Each row has a name. Each question is about the rows just above it.

[110 131  74 115] -> K_187
[ 95 178 204 123] -> K_81
[121 125  72 120] -> K_97
[108 152 122 120] -> K_228
[127 122  98 125] -> K_415
Is [ 74 115] printed in one of the named rows, side by side and in this order?
yes
Is [131 110] printed in one of the named rows, side by side and in this order?
no

[165 122  46 155 167 162 158 132 112 170] : K_632
[186 169  97 179 156 102 151 142 100  92] : K_733
[165 122  46 155 167 136 127 131 127 150] : K_772
[150 133 101 146 178 202 107  98 177 189] : K_860
[109 113  71 115 120 114 170 156  91 110] : K_150
[195 161  73 174 190 122 158 150 103 130] : K_566
Is [174  73] printed in one of the named rows, side by side and in this order?
no
Is [155 167] printed in one of the named rows, side by side and in this order?
yes
Does one of the named rows hold [161  73 174 189 122] side by side, in this order?
no

[127 127 152  80 173 144 127 101  82 131 151 151 131 161 129 155 102 188
 108 128  78 161 113  91 122 114 118 111 103  83 157 199  86 101  80 148
 128 118 124 148 167  75] = K_607
[109 138 167  94 131 143 118 105  66 107 165 153 133 160 174 130 149 203
 120 122  98 131 136 103 175 153 136 105 107 110 173 153  98 128 113 163
  93  99 116 119 159 122] = K_525
[128 103  59  71 225  71 130 118  93 167 161 174 151 111 152 133  77 157
 126  95  74 175  61  67 110  81  46 132 143  74 196 165  99  35 124 123
 134  73 124 154 163 123] = K_319
[158 135 169 100 183  95  89  84  57 118 128 152 144 192 127 147 136 153
 128 122  85 142 148 131 192  94  89 133 164  67 189 145  89  79 120 108
 115 164 119 148 160  80] = K_762
[109 138 167  94 131 143 118 105  66 107 143 153 133 160 174 130 149 203
 120 122  98 131 160 103 175 153 136 105 107 110 173 153  98 128 113 163
  93  99 116 143 169  51] = K_816
Is [130 148] printed in one of the named rows, side by side and in this order?
no
Is [149 130 174] printed in one of the named rows, side by side and in this order?
no
Does one of the named rows hold [153 143] side by side, in this order?
no
Does one of the named rows hold [175  60  67] side by side, in this order?
no
Among the named rows, does one hold [159 122] next to each other, in this order?
yes
Among the named rows, does one hold [ 85 142 148 132] next to each other, in this order?
no

[120 132 137 130 139 176 150 115  84] -> K_930
[141 132 131 148 146  78 118 147 157] -> K_457
[122 130 140 141 147 160 148 116  86] -> K_874
[127 139 128 121 135 175 155 121  89] -> K_547
[129 133 127 110 112 127 112 145 165] -> K_429
[166 156 111 153 174  95 172 145  99] -> K_983
[113 101 166 179 149  53  75 136 179] -> K_556
[141 138 124 129 135 105 126 146 150] -> K_160
[153 165  98  94 130 182 183 137  87] -> K_881
Is [118 147 157] printed in one of the named rows, side by side and in this order?
yes
Is [166 101 113] printed in one of the named rows, side by side and in this order?
no
Does one of the named rows hold [115 150 176] side by side, in this order?
no
Does one of the named rows hold [165  98] side by side, in this order?
yes

[127 132 139 133 126 134 131 113 126 114 125 115 141 145 120 131 114 130
 118 133 132 137] = K_54
[126 119 122 146 138 138 148 149 144 143 129 166 140  93 124 140 164 126
 130 141 136 114] = K_723
[134 146 132  79 104 100  77  87  90 104 127  45  89 201 143  93  53 132
 135  92 104  83] = K_656
[127 132 139 133 126 134 131 113 126 114 125 115 141 145 120 140 164 126
 130 141 136 143] = K_36
[127 121 139 133 126 134 131 113 126 114 125 115 141 145 120 140 164 126
 130 141 136 143] = K_74
Does one of the named rows hold [131 114 130] side by side, in this order?
yes
Is [136 141 130 126 164] printed in one of the named rows, side by side and in this order?
no
Does one of the named rows hold [126 114] side by side, in this order?
yes
Does one of the named rows hold [121 146] side by side, in this order?
no
Does one of the named rows hold [115 141] side by side, in this order?
yes
Among the named rows, does one hold [126 164 140 120 145] next to each other, in this order?
no
Does one of the named rows hold [134 131 113 126 114] side by side, in this order?
yes

[132 133 104 133 118 125 124 124 125 114 137 138 126 130 163 136 119 109
 117 130  98 132 131 123 141 152 119 144 131 119 143 147 110 123 132 132
 144 122 147 143 116 114 136 147 142 139 127 135 147 130 117 117 142]  K_376
[ 84 130  95 165 126  87 122 119 123 138 166 104 172 119 201 107 134 150
  91 184 125 121 154 125 136 147  55 128 129  73  70  94 149 160  90 132
 145 107 103 163 152  98 140 135 133 175 197 171 118 112 103 167  76]  K_538
[ 96 122 113 179 114  82 114 120 120 127 175  98 172 129 172 108 151 140
  95 171 118 137 151 131 136 152  49 150 160  88  71  94 123 158  93 118
 147 107 111 154 135  70 160 116 131 156 190 158 115 129  93 174  78]  K_618
[ 92 127 110 177 114  78 120 118 120 135 165  84 171 136 154 120 142 145
 100 159 119 146 162 125 135 147  43 154 145  97  67 108 108 164  90 110
 140 110 112 141 128  67 159 122 111 141 185 147 119 133  91 178  73]  K_796
[132 133 104 133 118 125 124 124 125 114 137 138 126 130 163 136 119 109
 117 130  98 132 131 123 141 152 119 144 131 119 143 147 110 123 132 132
 144 107 147 138 116 114 136 147 142 139 127 135 147 130 117 117 142]  K_470
[ 93 123 111 184 115 106 118 120 118 134 168  89 170 132 157 117 156 149
 100 159 117 143 156 127 136 157  44 156 172  95  75 106 110 163  90 112
 141 103 111 141 129  72 160 121 115 146 187 165 118 135  89 177  74]  K_682
[131 136 125 134 118 127 127 123 125 115 137 139 126  96 165  96 119 105
 118 127  99 135 119 127 140 109 117 147 134 119 139 151 110 124 129 133
 141 126 143 132 114 120 132 150 142 141 124 141 146 126 117 116 141]  K_572
Is [114  83] printed in one of the named rows, side by side and in this order?
no
Does one of the named rows hold [133 135 140] side by side, in this order?
no

[ 94 179  75 118 126 197 187 161 192 180  78  90  86  81 176] : K_363
[182  75 176 152 136  76  85 185  82  74 187 186 156 171  91] : K_612
[ 66 150  99 102 154 188 151 180 146 147  72  87 101 107 164] : K_43
[ 64  85 179  87  85 192  92  40  77  81  78  89 151 173 189] : K_120
[ 93 193  84 107 124 159 184 101 207 198  79  78  84  66 157] : K_8
Among the named rows, does one hold [157  66  84] next to each other, in this order?
no
Is [176 152 137] printed in one of the named rows, side by side and in this order?
no
Does one of the named rows hold [156 186 187  74  82] side by side, in this order?
no

[ 98 158 150  98 146 134 127 142 140 131 136 135 118 114 130 126 155 124
  85 129 122 133 162 115  98 107 144 154 114] -> K_550
[109 156 144 185 124  92 109 117 156 133 134 137 134 144 127 139 120 127
 118 126 130 104 143 132 123 122 168 133 143] -> K_726
[109 156 144 185 124  92 109 117 156 133 134 137 134 144 127 139 120 127
 118 126 130 104 143 132 123 122 168 154 114] -> K_405
[109 156 144 185 124  92 109 117 156 133 134 142 134 144 127 139 120 127
 118 126 130 104 143 132 123 122 168 154 114] -> K_630
Does one of the named rows hold [134 144 127] side by side, in this order?
yes
Does one of the named rows hold [144 156] side by side, in this order?
no
Is [109 156 144 185] printed in one of the named rows, side by side and in this order?
yes
Among the named rows, does one hold [130 126 118] next to each other, in this order?
no
Is [117 109  92] printed in one of the named rows, side by side and in this order?
no
Is [130 126] printed in one of the named rows, side by side and in this order?
yes

[122 125 126 167 124 127 149 129  87 123 127 126 128 167 160 128] = K_247
[ 89 125 126 167 124 127 126 129  87 123 127 126 128 167 160 127] = K_600
[ 89 125 126 167 124 127 126 129  87 123 127 126 128 167 160 128] = K_261
Does one of the named rows hold [ 87 129 149 127] side by side, in this order?
no
Among the named rows, does one hold [128 126 129  87] next to each other, in this order?
no
Is [ 88 123] printed in one of the named rows, side by side and in this order?
no
Is [124 127 126] printed in one of the named rows, side by side and in this order?
yes
Does one of the named rows hold [128 167 160] side by side, in this order?
yes
Is [128 167 159] printed in one of the named rows, side by side and in this order?
no
Does one of the named rows hold [128 167 160] side by side, in this order?
yes

[123 103 128 155  85] : K_272
[198 138 199 147 142] : K_458
[ 90  81 105 124  59] : K_824
[ 69 117  53  92 102] : K_519
[ 82 132 100  78 148] : K_285
[ 72  89  67 145  59] : K_555
[120  94 119  94  80] : K_116
Is [120  94 119] printed in one of the named rows, side by side and in this order?
yes
Is [120  94 119  94] printed in one of the named rows, side by side and in this order?
yes
Does one of the named rows hold [100  78] side by side, in this order?
yes

[133 104  94 158 167] = K_317
[ 83 157 106 142 130] = K_438
[116 117 150 126  42] = K_380
[ 90 130 151 198  70] = K_414
[ 76 165 110 142 122] = K_541
[151  86 143 108  51] = K_259
[ 85 159 130 103  67] = K_53
[105 132 136 125  66] = K_216
[147  91  94 153 164] = K_732
[ 95 149 114 116 104] = K_614
Is [133 104] printed in one of the named rows, side by side and in this order?
yes
Does one of the named rows hold [105 132 136 125] side by side, in this order?
yes
Is [142 131] printed in one of the named rows, side by side and in this order?
no

[135 127  95 226 120 106  93 122 105  99 122 122 125 100 117 119 184 140
 114 102 153 142 149 136 108  99 110 148  84 136 106  61 127 139 142 104
 114] : K_977
[119 136  53 128 120 105  91 175 104 119 110 154 178  89 144 146 112 146
 155 118 116 128 161 131 196 133 110 132 142 135 197 149 135  30 129 141
 121] : K_981
[128 116 141  67 152 169 156 109 156 121 125 121 138 124 132 134 139 131
 125  92 113 129 133 141 116 123 155  99  90 129 175  99 120 102 132 150
 143] : K_833
[127 142 164  99 140 159 107 148 115 162 134 159 133 145 127 141 127 132
 124  79 135 123 111 131  95 111 168  94  73 144 144 103 141  82 118 104
 138] : K_455
Does one of the named rows hold [156 169 152] side by side, in this order?
no
Among the named rows, does one hold [120 226  95 127] next to each other, in this order?
no
Is [153 142] printed in one of the named rows, side by side and in this order?
yes
Does one of the named rows hold [162 115] side by side, in this order?
no
Is [138 121 125 121 156] printed in one of the named rows, side by side and in this order?
no
Does one of the named rows hold [141  67 152] side by side, in this order?
yes

[ 98 175  82  71]  K_589
[106 164  97  85]  K_344
[167 144 156 108]  K_912
[176 158 168 111]  K_244
[ 77 172  97 126]  K_479
[ 98 164  88  94]  K_231
[101 164  89  73]  K_697
[129 140 107  99]  K_258
[172 159 172 116]  K_512
[108  30 129 208]  K_331
[ 98 192  73  75]  K_842
[167 141 162 121]  K_505
Among the named rows, does one hold [159 172] next to each other, in this order?
yes
Among the named rows, does one hold [176 158 168 111] next to each other, in this order?
yes
Among the named rows, does one hold [162 141 167] next to each other, in this order?
no
Does one of the named rows hold [ 77 172  97 126] side by side, in this order?
yes
Among the named rows, does one hold [88 94] next to each other, in this order?
yes
Among the named rows, does one hold [172 159 172] next to each other, in this order?
yes

[189  88  90 183] = K_537
[ 62 194  75 159] = K_911
[ 62 194  75 179] = K_954
Among the named rows, does one hold [ 62 194  75] next to each other, in this order?
yes
Among the named rows, does one hold [ 91 183] next to each other, in this order?
no
Does one of the named rows hold [ 75 179] side by side, in this order?
yes
Is [194  75] printed in one of the named rows, side by side and in this order?
yes

[128 135 146 213 148 129 212 125] -> K_771
[128 135 146 213 148 126 128 128] -> K_328
[130 128 131 206 144 151 213 131] -> K_914
[128 127 146 206 147 130 209 128] -> K_239
[129 126 145 207 142 125 213 209] -> K_447
[128 135 146 213 148 129 128 128] -> K_826
Is [145 207 142 125 213] printed in one of the named rows, side by side and in this order?
yes
Among the named rows, does one hold [148 129 128] next to each other, in this order?
yes

[100 158 145 153 116 101 150 129 114]  K_18
[141 107 157 100 101 126  98 148 151]  K_749
[103 161 131 152 114  98 144 127 103]  K_418
[104 154 142 152 123 102 155 135 126]  K_654
[140 127 130 120 119 131 119 107 113]  K_802
[135 103  83 134 172 164 143 172 183]  K_581
[144 118 160 103  98 124  95 101  86]  K_529
[109 156 134 150 111 105 139 122 101]  K_435
[161 123  63 147 196 175 171  56  91]  K_13
Does one of the named rows hold [129 113] side by side, in this order?
no
Does one of the named rows hold [127 130 120 119 131] side by side, in this order?
yes
Does one of the named rows hold [144 117 160 103  98] side by side, in this order?
no
Does one of the named rows hold [123  63] side by side, in this order?
yes
Does one of the named rows hold [171  56] side by side, in this order?
yes
Among the named rows, does one hold [175 171  56  91] next to each other, in this order?
yes
Is [101 126] printed in one of the named rows, side by side and in this order?
yes

[ 86  96 184 168 185 108  72] = K_524
[188 166  91  64  93 195 161] = K_4
[181 171 151 185 123 181 158] = K_474
[ 86  96 184  64 185 108  72] = K_615
[ 86  96 184 206 185 108  72] = K_627
Is [ 86  96 183] printed in one of the named rows, side by side and in this order?
no
Does one of the named rows hold [181 171 151 185] side by side, in this order?
yes

